Rotation paths and how fast each direction turns (deg/step)
Each turn is a multiple of 5 degrees from 10 to 175, or 0.
Each row of a path follows its step; steps can be skipped.
Path 1:
step 0: [ 0.23, -0.22, -0.59,  0.20, -0.48,  0.10, -0.10, -0.47, -0.28,  0.32,
  0.31,  0.02, -0.17,  0.01,  0.39,  0.06, -0.05,  0.08, -0.23, -0.17,
 -0.05,  0.10,  0.18, -0.06,  0.00, -0.08,  0.04, -0.01,  0.27, -0.14,
 -0.41,  0.12, -0.06,  0.25,  0.09,  0.12,  0.07, -0.08,  0.28, -0.19,
  0.34, -0.12, -0.55, -0.08, -0.31]
step 1: [ 0.31,  0.04,  0.05,  0.28, -0.25, -0.26,  0.54, -0.02,  0.07, -0.01,
 -0.28, -0.04,  0.31,  0.34,  0.20,  0.20,  0.42,  0.12, -0.42, -0.30,
 -0.18, -0.46,  0.05,  0.24, -0.08,  0.04,  0.12, -0.18,  0.41,  0.29,
 -0.04,  0.01,  0.08,  0.43, -0.05,  0.07,  0.16, -0.03, -0.12,  0.02,
  0.18,  0.28,  0.26, -0.08, -0.30]
step 2: [ 0.12,  0.02, -0.05,  0.37, -0.18, -0.03,  0.53,  0.41, -0.44, -0.13,
 -0.47, -0.42, -0.27, -0.13,  0.24,  0.06, -0.33, -0.03, -0.13,  0.12,
 -0.13,  0.01, -0.28, -0.15,  0.27, -0.13, -0.01,  0.06, -0.33,  0.38,
  0.16,  0.05, -0.04,  0.04, -0.33, -0.17,  0.19, -0.12, -0.22, -0.08,
  0.04,  0.28,  0.00, -0.07,  0.48]
step 3: [-0.28, -0.06, -0.03, -0.07,  0.39,  0.05,  0.15,  0.34, -0.21, -0.08,
  0.02, -0.30, -0.33, -0.09,  0.13, -0.10, -0.20,  0.17, -0.45,  0.36,
  0.36,  0.31, -0.07,  0.13,  0.14,  0.55,  0.01,  0.17, -0.24, -0.09,
 -0.28,  0.01, -0.45, -0.01, -0.21,  0.34, -0.03,  0.18,  0.15,  0.19,
  0.12,  0.10,  0.43,  0.29, -0.25]
step 4: [-0.17,  0.02, -0.09, -0.18, -0.20, -0.22,  0.14,  0.07,  0.13, -0.43,
  0.06,  0.01,  0.02, -0.14, -0.38,  0.35,  0.28, -0.26, -0.05,  0.32,
  0.31,  0.01,  0.26, -0.20,  0.02, -0.22,  0.04,  0.08,  0.02, -0.33,
 -0.54,  0.21,  0.23, -0.27, -0.22, -0.30, -0.16,  0.50,  0.33,  0.28,
 -0.19,  0.15,  0.15,  0.35, -0.02]
step 5: [-0.10,  0.18,  0.02,  0.00, -0.29,  0.32, -0.25, -0.22,  0.05, -0.34,
  0.08, -0.30,  0.00, -0.19,  0.08,  0.32,  0.21, -0.05,  0.11,  0.17,
  0.27,  0.06, -0.12, -0.34,  0.28,  0.38,  0.10, -0.01,  0.74,  0.04,
  0.08,  0.05,  0.04, -0.49,  0.45, -0.22, -0.01, -0.19, -0.26,  0.20,
 -0.33, -0.05, -0.29, -0.09,  0.02]
step 6: [-0.05, -0.11, -0.01, -0.07, -0.16, -0.02,  0.06,  0.19, -0.12,  0.30,
 -0.01,  0.56, -0.02,  0.05, -0.63,  0.38,  0.11,  0.02,  0.22, -0.25,
  0.39,  0.12, -0.27,  0.39,  0.22,  0.48,  0.20,  0.13,  0.08,  0.15,
  0.23,  0.14,  0.09,  0.01,  0.22, -0.03,  0.22, -0.10, -0.25, -0.40,
  0.04, -0.04, -0.43,  0.00, -0.27]
step 7: [ 0.07,  0.33,  0.17,  0.23,  0.04, -0.06, -0.26,  0.36, -0.16,  0.34,
 -0.02, -0.05, -0.02,  0.32, -0.24, -0.28,  0.11, -0.14, -0.31, -0.23,
  0.16, -0.10, -0.07,  0.24, -0.10, -0.31,  0.38, -0.10, -0.16,  0.09,
 -0.35, -0.35,  0.01, -0.01,  0.62, -0.03, -0.02,  0.03,  0.18, -0.46,
 -0.02,  0.24, -0.29,  0.07,  0.47]
step 8: [-0.45,  0.34, -0.40, -0.02,  0.19, -0.07, -0.22,  0.19, -0.52, -0.16,
  0.13, -0.26,  0.42,  0.49,  0.28,  0.16, -0.28, -0.24, -0.30, -0.18,
 -0.18, -0.16, -0.26,  0.04, -0.45, -0.11, -0.32,  0.12, -0.24, -0.19,
  0.14,  0.10,  0.08,  0.01,  0.29, -0.10, -0.08, -0.04,  0.03, -0.07,
  0.16,  0.00,  0.13, -0.27, -0.20]
step 9: [ 0.03, -0.22, -0.23,  0.17, -0.08, -0.01, -0.08, -0.38, -0.28,  0.28,
  0.19, -0.22, -0.05,  0.18, -0.24,  0.22, -0.34, -0.20, -0.21, -0.13,
 -0.30,  0.07,  0.47,  0.22, -0.34,  0.09,  0.17,  0.08,  0.02, -0.07,
  0.31, -0.33,  0.17, -0.46, -0.46,  0.02,  0.09,  0.29, -0.30,  0.36,
  0.26,  0.24,  0.30,  0.01,  0.03]
step 10: [ 0.14, -0.07,  0.25,  0.01, -0.57, -0.03,  0.08, -0.18, -0.20,  0.03,
 -0.18, -0.34,  0.16, -0.20,  0.16, -0.20, -0.02, -0.10, -0.02,  0.10,
  0.00, -0.11, -0.13,  0.01,  0.08,  0.12, -0.02, -0.28, -0.10,  0.09,
  0.24, -0.25,  0.60, -0.20, -0.22,  0.76, -0.26,  0.21,  0.10,  0.00,
 -0.33, -0.22,  0.14,  0.42, -0.23]
Directions:
[-0.06,  0.06, -0.08,  0.03,  0.03,  0.08,  0.08, -0.08,  0.05,  0.15,
  0.04, -0.05, -0.08, -0.05,  0.00, -0.06,  0.09, -0.08, -0.01, -0.02,
  0.05,  0.07, -0.09, -0.10, -0.12, -0.01,  0.00, -0.09, -0.03,  0.14,
 -0.10, -0.12,  0.01, -0.07, -0.11, -0.07,  0.03,  0.00,  0.02,  0.03,
 -0.01,  0.00, -0.08, -0.07,  0.03]	155
[-0.12,  0.02, -0.07,  0.05,  0.02, -0.02, -0.01,  0.06,  0.12, -0.01,
 -0.08, -0.05,  0.00, -0.14,  0.02,  0.05,  0.05,  0.05, -0.06,  0.13,
  0.14, -0.07,  0.07, -0.02,  0.08,  0.00, -0.01,  0.01, -0.05,  0.00,
  0.04, -0.01,  0.00,  0.08, -0.09,  0.05,  0.03,  0.05, -0.11,  0.14,
 -0.06, -0.14,  0.01,  0.08,  0.07]	45
[-0.11,  0.05,  0.13, -0.09,  0.02,  0.01, -0.05,  0.05, -0.08,  0.04,
  0.00,  0.00,  0.05,  0.00, -0.05,  0.00,  0.06, -0.04,  0.07,  0.01,
  0.16,  0.03,  0.08, -0.09, -0.03,  0.03,  0.01,  0.12,  0.10,  0.06,
 -0.07,  0.11, -0.10,  0.00, -0.06, -0.06, -0.11, -0.05, -0.11, -0.11,
 -0.05,  0.08,  0.02,  0.03,  0.05]	35
[ 0.15,  0.03,  0.12, -0.07,  0.09, -0.04,  0.11, -0.05, -0.06, -0.15,
 -0.04, -0.11, -0.07, -0.07, -0.07,  0.01,  0.04, -0.09,  0.02, -0.01,
  0.09,  0.18, -0.01, -0.04,  0.00, -0.03, -0.09, -0.06,  0.02, -0.03,
  0.04,  0.06, -0.05,  0.01, -0.01,  0.09,  0.07,  0.08,  0.02,  0.07,
  0.01, -0.01,  0.02,  0.01, -0.01]	45
[-0.09,  0.07, -0.06, -0.03,  0.08, -0.12,  0.14, -0.01,  0.07,  0.06,
  0.06,  0.12,  0.07,  0.02, -0.02,  0.09,  0.02,  0.06,  0.00, -0.12,
  0.01,  0.05, -0.05,  0.14, -0.05,  0.02, -0.08, -0.01,  0.06,  0.11,
  0.07,  0.10, -0.06, -0.06, -0.01,  0.01, -0.02, -0.02,  0.08,  0.08,
 -0.01, -0.04,  0.10,  0.09, -0.01]	145
[ 0.07,  0.14, -0.08, -0.03,  0.02,  0.10,  0.02,  0.10, -0.12,  0.01,
 -0.05,  0.12, -0.04,  0.03,  0.04, -0.10, -0.10,  0.03,  0.12, -0.01,
  0.08,  0.02, -0.04,  0.10,  0.06, -0.08,  0.02, -0.05, -0.03, -0.03,
 -0.11, -0.11, -0.10,  0.02, -0.02,  0.02, -0.06,  0.05, -0.02,  0.03,
 -0.08, -0.04,  0.02,  0.08, -0.05]	90
Path 2:
step 0: [-0.08,  0.05,  0.09, -0.41,  0.25,  0.06,  0.53,  0.16,  0.38, -0.07,
  0.18,  0.07,  0.01, -0.05,  0.11, -0.12,  0.28, -0.09, -0.10,  0.16,
 -0.21, -0.08, -0.20, -0.20,  0.01, -0.09, -0.15, -0.28,  0.04, -0.01,
 -0.54,  0.13,  0.02, -0.17,  0.27, -0.29,  0.04, -0.12, -0.16,  0.42,
 -0.36, -0.11,  0.13, -0.15, -0.02]
step 1: [ 0.32, -0.16, -0.34,  0.05,  0.16,  0.04,  0.32, -0.13,  0.33,  0.16,
 -0.02, -0.28, -0.16,  0.10, -0.09, -0.03,  0.46,  0.14, -0.29,  0.06,
  0.18, -0.14,  0.15,  0.08, -0.32,  0.23, -0.44, -0.04, -0.39, -0.24,
  0.23, -0.15,  0.00,  0.31, -0.09,  0.01, -0.11,  0.20, -0.09, -0.11,
 -0.43,  0.04, -0.13, -0.08,  0.15]
step 2: [ 0.40, -0.31,  0.09,  0.12, -0.09, -0.29, -0.08,  0.14, -0.13,  0.19,
 -0.22,  0.35,  0.02,  0.28,  0.37, -0.22,  0.19, -0.29, -0.48, -0.18,
 -0.09,  0.10,  0.29, -0.07, -0.06, -0.20,  0.29,  0.34,  0.00, -0.14,
  0.21, -0.15,  0.17,  0.02, -0.13, -0.16, -0.14, -0.06, -0.26, -0.30,
  0.04,  0.01,  0.03,  0.09,  0.33]
step 3: [ 0.32,  0.40,  0.30, -0.25, -0.26, -0.03,  0.13, -0.17, -0.19,  0.25,
  0.09, -0.11,  0.06,  0.49,  0.11, -0.35,  0.27, -0.06,  0.12, -0.11,
 -0.09,  0.03, -0.22, -0.17, -0.21, -0.25,  0.15,  0.14,  0.01,  0.24,
 -0.23,  0.19,  0.04, -0.37, -0.15,  0.13,  0.22,  0.01,  0.26,  0.18,
  0.35,  0.05, -0.28, -0.03,  0.04]
step 4: [-0.05, -0.04, -0.13, -0.25, -0.01,  0.04, -0.19, -0.32,  0.03,  0.12,
  0.01,  0.04,  0.09,  0.14, -0.53, -0.31, -0.23,  0.36,  0.41, -0.36,
  0.03, -0.30, -0.30, -0.13,  0.04,  0.18, -0.19,  0.11, -0.05,  0.04,
  0.15, -0.26,  0.36, -0.02,  0.16,  0.02,  0.19,  0.30, -0.12, -0.29,
  0.04, -0.07, -0.36, -0.06, -0.05]
step 5: [-0.38, -0.27, -0.19, -0.42,  0.00, -0.08,  0.04,  0.48, -0.03, -0.17,
  0.17,  0.22,  0.27, -0.01, -0.27,  0.00, -0.16, -0.14, -0.02, -0.05,
  0.06, -0.14,  0.20, -0.06,  0.14,  0.03,  0.50, -0.08, -0.08, -0.29,
  0.07, -0.10, -0.08, -0.53,  0.16, -0.09,  0.25,  0.03, -0.26, -0.16,
 -0.20,  0.05,  0.14, -0.27, -0.02]
step 6: [-0.10,  0.18, -0.11, -0.27,  0.26, -0.30,  0.54,  0.00, -0.11,  0.01,
  0.64, -0.26, -0.03,  0.03,  0.29,  0.17,  0.06, -0.16, -0.02,  0.22,
  0.41,  0.25,  0.05,  0.22,  0.01,  0.11, -0.17, -0.22, -0.23, -0.03,
 -0.01, -0.30, -0.13, -0.10, -0.13,  0.05,  0.38,  0.03,  0.26, -0.03,
  0.01,  0.01,  0.08,  0.08, -0.01]
step 7: [ 0.17, -0.13, -0.18, -0.01,  0.17, -0.09, -0.13, -0.40,  0.00,  0.22,
  0.23,  0.00,  0.30, -0.27,  0.28, -0.37, -0.22, -0.11, -0.02, -0.01,
  0.05,  0.14,  0.20, -0.21,  0.14,  0.17, -0.29,  0.09,  0.05, -0.31,
 -0.24, -0.16, -0.03,  0.53, -0.40, -0.10, -0.07, -0.08, -0.26, -0.12,
 -0.03, -0.38,  0.03,  0.22,  0.10]
step 8: [ 0.22, -0.02, -0.08, -0.31,  0.11,  0.27, -0.10,  0.43, -0.29,  0.32,
  0.03,  0.32,  0.07, -0.10, -0.01, -0.41,  0.25, -0.11,  0.00,  0.08,
 -0.09,  0.18,  0.18, -0.19, -0.28, -0.07,  0.12, -0.07,  0.32, -0.28,
 -0.26,  0.60,  0.09,  0.14,  0.13,  0.11, -0.15, -0.06,  0.09,  0.27,
 -0.15,  0.02,  0.02, -0.05,  0.17]
step 9: [ 0.48,  0.12,  0.25, -0.12,  0.08, -0.09,  0.21,  0.15,  0.18,  0.24,
  0.22, -0.08, -0.47,  0.13, -0.24,  0.13,  0.05, -0.11, -0.01, -0.14,
  0.03, -0.14, -0.26, -0.27, -0.22,  0.22, -0.30, -0.02,  0.00,  0.36,
 -0.02,  0.04,  0.32,  0.03,  0.45,  0.24,  0.05, -0.18,  0.12, -0.17,
 -0.39,  0.16, -0.13,  0.12,  0.22]
step 10: [ 0.30, -0.36,  0.22,  0.10, -0.12, -0.15, -0.07, -0.16,  0.35,  0.26,
 -0.16, -0.15,  0.02,  0.34, -0.03, -0.13, -0.14,  0.30, -0.07,  0.13,
 -0.05, -0.28,  0.08, -0.25,  0.25,  0.34,  0.42,  0.07, -0.22, -0.19,
  0.33, -0.23,  0.01, -0.29, -0.17, -0.01, -0.10, -0.23, -0.17, -0.09,
 -0.46, -0.07, -0.07, -0.05, -0.02]
Directions:
[-0.03,  0.02,  0.03,  0.08,  0.09,  0.10,  0.04, -0.17,  0.10,  0.02,
  0.01, -0.09,  0.01,  0.03,  0.02, -0.04, -0.06,  0.03,  0.03, -0.05,
 -0.02, -0.12, -0.03, -0.02, -0.09,  0.05, -0.09,  0.08, -0.02, -0.08,
  0.07, -0.01,  0.00,  0.08,  0.00,  0.04,  0.10, -0.11,  0.09, -0.11,
  0.02, -0.03,  0.13, -0.12, -0.01]	125
[ 0.09,  0.03,  0.09,  0.06,  0.03,  0.01, -0.03,  0.02, -0.02,  0.11,
  0.06, -0.03,  0.00, -0.15,  0.00,  0.07, -0.09, -0.03,  0.04,  0.13,
 -0.01, -0.04, -0.05, -0.03,  0.07,  0.03,  0.02, -0.14,  0.05, -0.12,
  0.07,  0.10,  0.02,  0.07,  0.03,  0.08,  0.08, -0.04, -0.06,  0.09,
 -0.09,  0.02,  0.06,  0.11,  0.07]	35
[ 0.07, -0.09, -0.10, -0.06,  0.05, -0.03, -0.07,  0.04, -0.02, -0.04,
 -0.11, -0.13,  0.07, -0.03,  0.19,  0.02,  0.01, -0.09, -0.01, -0.08,
 -0.05,  0.09, -0.14,  0.06, -0.01, -0.05, -0.11,  0.01, -0.11, -0.13,
 -0.03,  0.02, -0.07,  0.02,  0.02, -0.01,  0.02,  0.02,  0.01,  0.00,
 -0.03,  0.09,  0.00,  0.03,  0.00]	65
[ 0.04, -0.01,  0.10,  0.05, -0.16, -0.01,  0.06,  0.10,  0.03,  0.05,
 -0.03, -0.08,  0.07,  0.06,  0.07,  0.01,  0.06,  0.17,  0.01, -0.12,
 -0.10, -0.11,  0.05, -0.05,  0.01, -0.18, -0.01, -0.02, -0.02, -0.03,
  0.09, -0.07,  0.05,  0.01,  0.03,  0.09,  0.01,  0.05, -0.02,  0.00,
  0.03,  0.05, -0.03,  0.04,  0.02]	45
[-0.02, -0.01,  0.00,  0.10,  0.04,  0.00,  0.02, -0.10, -0.09, -0.13,
  0.04, -0.01,  0.03,  0.09,  0.00,  0.03, -0.06,  0.01,  0.07, -0.14,
 -0.02, -0.06,  0.00,  0.01, -0.01,  0.11,  0.04, -0.02,  0.17, -0.10,
 -0.02, -0.07, -0.04, -0.16,  0.02,  0.02,  0.01,  0.04,  0.01,  0.07,
 -0.08,  0.14, -0.07,  0.07,  0.00]	55
[ 0.02, -0.04, -0.01, -0.05, -0.02,  0.05, -0.03,  0.09, -0.05, -0.03,
 -0.03,  0.12, -0.08, -0.08,  0.09, -0.05,  0.00,  0.02, -0.05, -0.01,
 -0.04, -0.07,  0.03,  0.03, -0.11, -0.02,  0.06,  0.02,  0.07,  0.13,
 -0.02, -0.06, -0.06, -0.02,  0.00, -0.06,  0.23,  0.01,  0.11,  0.01,
 -0.03,  0.07,  0.15,  0.06,  0.08]	120
